One vector is turned by the same rotation once a step. Each row is the vector after some number of steps, and that number follows the row.
The counts run from 0 to 469.
116 169 167 120 130 112 140 121 162 164 167 138 137 107 145 115 140 138 127 137 166 127 117 151 112 153 127 124 150 110 125 116 98 166 122 112 117 130 141 117 133 115 159 109 170 95 82 150 155 165 120 119 117 131 111 126 154 166 128 156 140 117 87 165 127 124 126 114 130 124 124 127 : 255
145 169 115 117 107 84 116 129 127 113 135 91 145 106 86 157 143 156 143 176 118 130 80 155 120 130 128 151 120 81 139 164 140 143 127 130 172 123 117 139 141 145 161 125 117 135 141 103 145 121 104 144 142 138 155 128 147 122 142 129 153 175 125 133 124 148 144 146 124 111 138 109 : 57
103 137 121 99 118 105 149 140 121 172 139 134 146 126 138 132 195 134 146 161 99 164 120 173 129 182 125 156 150 141 114 121 156 157 127 122 145 123 132 154 123 147 130 112 130 106 108 96 119 120 125 130 115 137 131 161 126 138 128 114 151 165 86 162 124 183 129 121 143 110 125 126 : 168
148 147 109 150 143 128 115 133 103 96 122 73 134 95 117 149 150 140 147 132 144 93 125 128 121 126 133 127 119 133 115 178 112 145 141 81 135 121 152 134 117 106 152 118 135 132 135 84 155 160 127 154 134 116 124 140 132 151 147 176 161 145 158 151 129 128 115 96 139 136 97 94 : 205
124 127 146 113 119 117 142 115 114 125 130 108 124 130 160 140 169 139 125 137 163 123 171 158 121 144 138 149 150 167 100 150 90 140 144 106 102 101 162 133 127 98 123 101 145 93 97 132 144 175 101 131 112 125 144 127 123 168 145 124 145 133 121 189 122 148 114 100 119 150 100 117 : 20
113 134 110 110 130 113 126 150 107 139 109 143 166 133 97 127 159 64 118 129 102 155 120 150 139 158 138 124 146 116 122 158 140 152 121 93 131 99 116 158 124 123 134 152 114 114 174 72 120 151 121 162 120 112 141 146 119 116 137 106 145 107 107 137 161 157 119 112 119 111 95 140 : 429
134 133 136 175 141 124 137 133 107 139 138 116 140 108 130 135 140 124 136 107 112 131 178 117 124 153 97 137 156 153 100 163 105 174 163 95 105 110 141 149 102 86 111 131 147 148 80 119 159 145 140 113 114 118 106 120 128 138 140 112 154 142 106 149 125 141 99 100 115 125 71 125 : 96
152 157 143 146 133 107 127 166 108 138 121 143 78 118 117 154 123 140 101 108 137 91 134 138 156 171 135 74 130 124 120 162 117 148 131 112 132 121 95 164 107 118 137 110 147 106 144 136 98 122 126 129 123 104 112 138 131 133 124 142 147 154 128 132 123 134 128 54 134 125 130 151 : 112
141 167 114 147 141 99 157 83 129 123 133 120 129 130 142 137 135 138 135 108 113 132 132 115 133 153 142 122 154 118 121 141 134 145 140 86 140 152 131 162 116 110 148 129 106 140 105 107 95 122 108 155 132 82 112 115 151 106 97 150 107 119 156 147 156 171 133 83 143 137 74 160 : 305
128 139 100 98 121 117 127 158 114 151 91 112 164 138 109 152 160 83 132 130 100 148 122 151 145 163 109 130 124 118 119 151 134 143 117 107 141 104 120 132 124 105 144 142 128 107 182 66 134 149 112 156 118 99 133 152 119 108 138 112 149 132 117 141 172 175 139 119 119 109 105 113 : 428
131 140 112 126 145 120 168 129 121 105 118 142 126 109 127 146 168 122 122 126 140 145 153 143 108 123 127 131 185 136 77 157 132 160 153 85 112 143 147 165 107 116 97 124 150 117 103 97 128 165 140 122 131 121 113 116 124 123 81 128 159 108 139 163 125 162 111 93 110 168 104 162 : 17
117 172 110 120 122 141 146 116 109 91 143 155 147 85 122 135 137 129 145 119 134 131 95 169 88 126 140 124 117 150 114 148 130 127 139 88 135 114 123 150 104 116 124 102 123 96 118 119 153 160 101 135 109 120 93 126 152 142 96 148 133 106 146 174 141 161 125 78 117 151 100 120 : 439
148 175 148 175 133 124 126 118 123 116 142 124 136 99 85 161 111 155 97 112 128 105 128 112 123 124 127 106 108 131 127 173 112 158 128 84 116 108 99 163 123 140 125 121 149 104 100 150 104 156 98 134 119 105 77 94 113 110 108 134 150 146 122 119 148 130 120 81 131 100 94 154 : 105
132 144 155 129 114 109 140 108 167 157 165 151 138 82 86 120 162 139 122 158 136 125 86 162 106 148 144 111 131 86 121 130 137 141 111 101 122 129 109 174 150 150 141 126 148 97 152 141 99 166 115 122 133 144 124 132 140 138 84 180 151 121 113 121 134 133 108 114 142 100 124 139 : 261
119 167 162 110 122 107 138 147 136 120 139 98 135 161 128 132 131 148 123 170 138 158 144 161 163 134 125 139 125 133 137 121 115 155 133 102 141 114 140 172 152 129 116 140 136 106 120 126 150 178 81 124 112 133 140 120 139 125 116 90 148 177 93 121 143 155 152 145 122 104 109 147 : 241
143 163 172 164 105 124 145 121 132 111 134 127 143 101 94 154 115 159 105 135 147 122 127 127 134 133 147 137 111 135 126 173 124 160 132 101 123 109 114 168 146 132 105 117 153 97 103 146 94 193 90 114 130 125 119 96 108 110 100 129 141 147 111 106 142 111 113 100 145 100 98 148 : 106
123 150 97 144 141 102 127 122 116 163 130 102 125 82 115 144 155 141 171 134 98 112 113 145 117 183 114 127 127 105 130 161 135 146 140 111 159 159 147 125 98 123 168 124 122 130 111 80 133 100 147 124 136 125 118 147 142 132 161 128 138 146 100 147 110 131 146 93 140 139 155 139 : 405
98 167 127 157 124 120 119 83 151 125 144 131 134 121 116 163 141 116 126 124 145 156 145 141 144 162 136 172 151 150 118 157 130 177 128 54 118 128 137 123 138 117 122 112 156 117 76 111 118 170 97 116 124 144 105 128 142 113 100 135 137 159 79 137 128 164 117 114 142 120 132 146 : 173
123 172 156 159 96 116 115 91 142 143 148 120 143 108 114 147 138 149 134 131 138 125 108 124 102 171 142 142 128 140 125 142 117 151 115 110 132 100 112 139 150 138 153 102 133 109 110 154 104 164 70 125 108 124 122 119 147 134 133 159 112 137 93 136 134 125 122 104 153 80 114 114 : 181
152 179 136 101 121 115 150 153 101 79 115 132 150 97 125 161 141 147 144 132 142 106 69 148 91 131 143 132 123 112 133 148 133 153 136 133 174 99 149 154 128 115 158 105 101 108 117 118 150 141 112 147 155 110 159 102 135 137 148 120 138 132 144 147 142 122 117 120 115 142 93 122 : 211
145 190 154 132 114 96 134 111 150 121 102 119 120 126 114 147 120 126 150 156 130 127 111 154 135 160 126 129 111 102 144 134 132 144 125 122 164 137 91 139 148 132 131 97 172 118 129 84 99 151 88 119 141 138 134 132 129 121 116 172 113 178 131 128 99 184 129 104 105 100 123 144 : 394
124 155 112 144 162 97 122 117 116 123 123 131 113 115 124 140 130 124 126 92 125 109 113 123 141 174 121 128 170 135 85 135 143 138 168 102 154 122 145 166 109 89 127 147 121 163 100 118 119 111 101 116 132 120 142 126 135 111 124 97 142 127 129 111 131 150 103 99 116 118 80 167 : 297
136 153 125 138 114 83 139 132 111 156 136 127 153 117 125 116 147 158 123 132 125 134 156 152 113 124 106 130 145 151 131 178 82 120 146 137 107 121 99 122 121 124 107 104 145 116 108 121 141 145 86 129 104 101 123 140 121 124 139 111 148 121 127 183 114 192 126 91 93 126 90 105 : 22
125 118 96 130 138 93 136 101 112 155 110 109 140 102 109 132 158 139 128 131 104 94 101 170 140 179 131 127 135 134 85 147 166 103 156 120 149 127 130 177 98 117 126 147 121 125 133 90 97 132 122 130 129 133 145 158 107 123 137 105 152 129 126 111 129 150 103 122 131 110 78 140 : 295
126 160 143 152 136 103 141 140 141 128 97 112 111 114 112 175 132 124 130 132 124 114 119 119 157 168 130 147 143 80 136 131 142 189 125 120 145 140 137 128 165 92 124 115 175 127 107 109 88 122 120 113 168 127 113 130 116 130 127 113 141 159 88 141 116 135 129 120 120 111 142 152 : 401
142 140 123 92 118 98 156 194 113 141 128 167 141 138 119 117 162 118 120 111 119 142 132 165 126 139 113 112 162 123 94 128 134 158 133 119 123 83 115 176 120 109 119 146 126 118 156 116 142 134 127 140 129 112 176 118 129 129 117 85 145 123 137 122 160 140 106 114 118 119 75 139 : 8
149 142 101 99 116 110 106 155 122 138 144 124 139 110 124 147 166 128 121 147 134 134 99 146 126 190 119 123 154 103 90 134 134 159 157 100 129 133 132 147 116 161 178 137 105 134 153 126 149 117 129 136 106 117 172 151 173 129 137 161 157 153 137 147 155 146 134 125 153 120 150 132 : 271
133 153 102 142 122 120 142 152 98 125 120 147 141 133 114 158 149 104 136 116 98 172 132 130 141 151 117 157 155 133 115 166 148 174 130 110 127 95 83 150 126 117 93 135 130 133 144 102 113 115 109 140 127 99 119 125 122 101 127 99 140 153 125 160 134 184 136 94 129 99 113 133 : 90
147 168 148 127 133 111 132 159 116 87 133 86 127 121 134 131 148 153 143 163 162 92 103 130 107 106 119 124 130 114 122 140 93 166 135 130 153 127 158 136 160 106 143 121 161 138 121 117 178 178 107 127 141 133 144 105 150 159 131 145 167 128 150 152 117 128 132 126 112 127 124 104 : 130
139 157 140 113 129 90 156 168 131 169 129 141 140 133 120 124 162 141 133 140 103 164 151 150 133 134 115 127 160 109 139 134 130 181 129 121 129 137 123 174 109 135 113 138 138 99 100 103 145 108 151 132 143 108 127 116 127 118 126 86 157 162 97 157 131 162 127 117 107 135 110 179 : 244
125 162 124 135 99 114 144 131 146 178 127 132 155 96 146 97 150 143 162 127 130 134 155 156 90 165 93 163 144 137 112 147 122 166 142 114 116 139 131 120 99 119 136 99 154 127 75 102 155 147 118 121 117 118 140 134 137 129 141 120 129 158 93 138 120 143 109 118 113 128 114 130 : 176
148 165 99 115 104 111 125 123 141 105 114 123 166 98 131 142 155 145 137 141 158 94 98 153 95 128 120 156 111 130 101 154 136 119 155 104 145 111 160 131 122 126 162 108 123 117 112 94 143 156 97 148 141 139 170 138 125 121 128 137 146 143 157 127 153 145 80 153 110 138 91 113 : 286
136 139 126 131 135 112 145 129 123 171 150 101 142 119 129 93 183 163 137 156 124 125 140 128 91 116 135 116 151 128 114 174 106 147 139 126 120 157 121 174 125 170 127 126 126 125 116 116 144 178 137 143 123 114 133 130 126 151 142 170 171 135 117 148 112 139 119 92 136 126 92 128 : 464
147 153 144 149 128 89 130 152 100 123 126 78 153 137 96 119 110 139 153 158 97 139 148 160 148 142 111 114 120 116 145 152 108 139 146 108 139 129 107 166 124 113 113 133 132 134 138 96 146 140 104 142 104 111 137 109 135 134 162 110 133 177 115 111 115 147 140 108 117 94 74 140 : 317
148 162 121 121 121 85 179 131 140 136 112 155 100 122 155 154 151 134 115 111 148 121 138 141 116 166 115 134 180 119 99 126 141 152 150 116 127 166 118 151 112 116 138 114 143 133 87 113 93 127 106 123 148 110 139 134 141 101 87 129 121 132 143 148 121 179 118 116 124 161 124 155 : 379
142 168 119 136 111 100 145 126 116 98 114 123 129 97 122 190 152 164 129 140 122 93 83 145 126 159 133 168 118 126 98 145 152 118 153 135 166 97 123 151 136 121 121 98 123 137 115 118 90 124 80 112 152 115 121 131 129 114 128 105 142 154 155 151 135 166 128 123 133 97 118 101 : 292
90 141 124 122 138 133 140 124 105 142 141 114 148 87 140 124 143 114 166 141 122 131 112 152 118 174 144 128 137 104 130 147 119 156 125 72 141 162 170 168 128 118 144 123 130 93 114 93 131 178 120 114 102 151 115 129 149 139 116 143 131 105 81 141 115 106 152 95 148 144 142 141 : 329
147 124 116 142 122 105 145 145 139 138 92 123 122 130 105 146 160 98 137 113 136 130 149 117 123 146 138 130 160 106 141 192 126 173 125 116 125 119 125 120 159 90 148 113 154 111 135 98 98 143 145 167 167 91 162 134 95 106 153 150 154 123 128 148 141 129 102 99 142 125 111 102 : 200
136 157 160 134 127 123 131 153 112 125 147 127 109 115 130 160 133 143 148 117 132 106 108 142 131 195 133 140 140 123 107 138 122 172 145 128 134 95 118 158 136 95 155 102 146 134 128 150 125 136 90 106 133 139 170 131 161 149 144 147 139 178 125 120 132 104 126 94 167 87 128 124 : 189
112 164 117 161 141 127 106 90 148 136 140 130 118 104 109 164 157 113 125 129 125 154 143 133 157 161 127 148 150 135 114 148 133 158 148 60 117 130 127 122 127 119 114 134 161 121 88 102 122 120 120 108 120 127 70 136 148 118 102 147 144 149 91 153 136 171 121 101 118 123 125 160 : 172
127 151 161 140 140 95 135 127 123 150 166 96 151 113 115 117 155 202 106 150 139 96 128 135 109 125 134 121 134 159 109 144 107 124 147 124 141 119 142 185 126 139 114 128 143 126 87 154 130 160 111 102 123 133 129 119 128 167 140 105 181 139 101 137 123 133 106 106 120 117 74 142 : 28
128 133 102 145 147 102 114 112 108 154 151 133 142 115 100 137 176 127 129 138 88 170 141 150 128 164 134 143 167 146 112 159 145 158 139 97 127 133 119 150 106 126 124 152 111 122 107 104 136 85 139 124 108 125 126 144 149 131 137 120 140 145 82 157 130 170 106 92 127 117 99 158 : 170
157 158 129 165 110 113 132 131 147 160 141 141 154 83 83 133 141 149 135 115 122 108 124 139 92 159 125 123 111 102 112 163 145 156 141 97 131 122 111 170 110 128 137 129 134 126 120 129 104 127 141 143 140 124 138 117 111 111 107 144 148 172 102 84 142 95 88 109 141 116 98 158 : 185
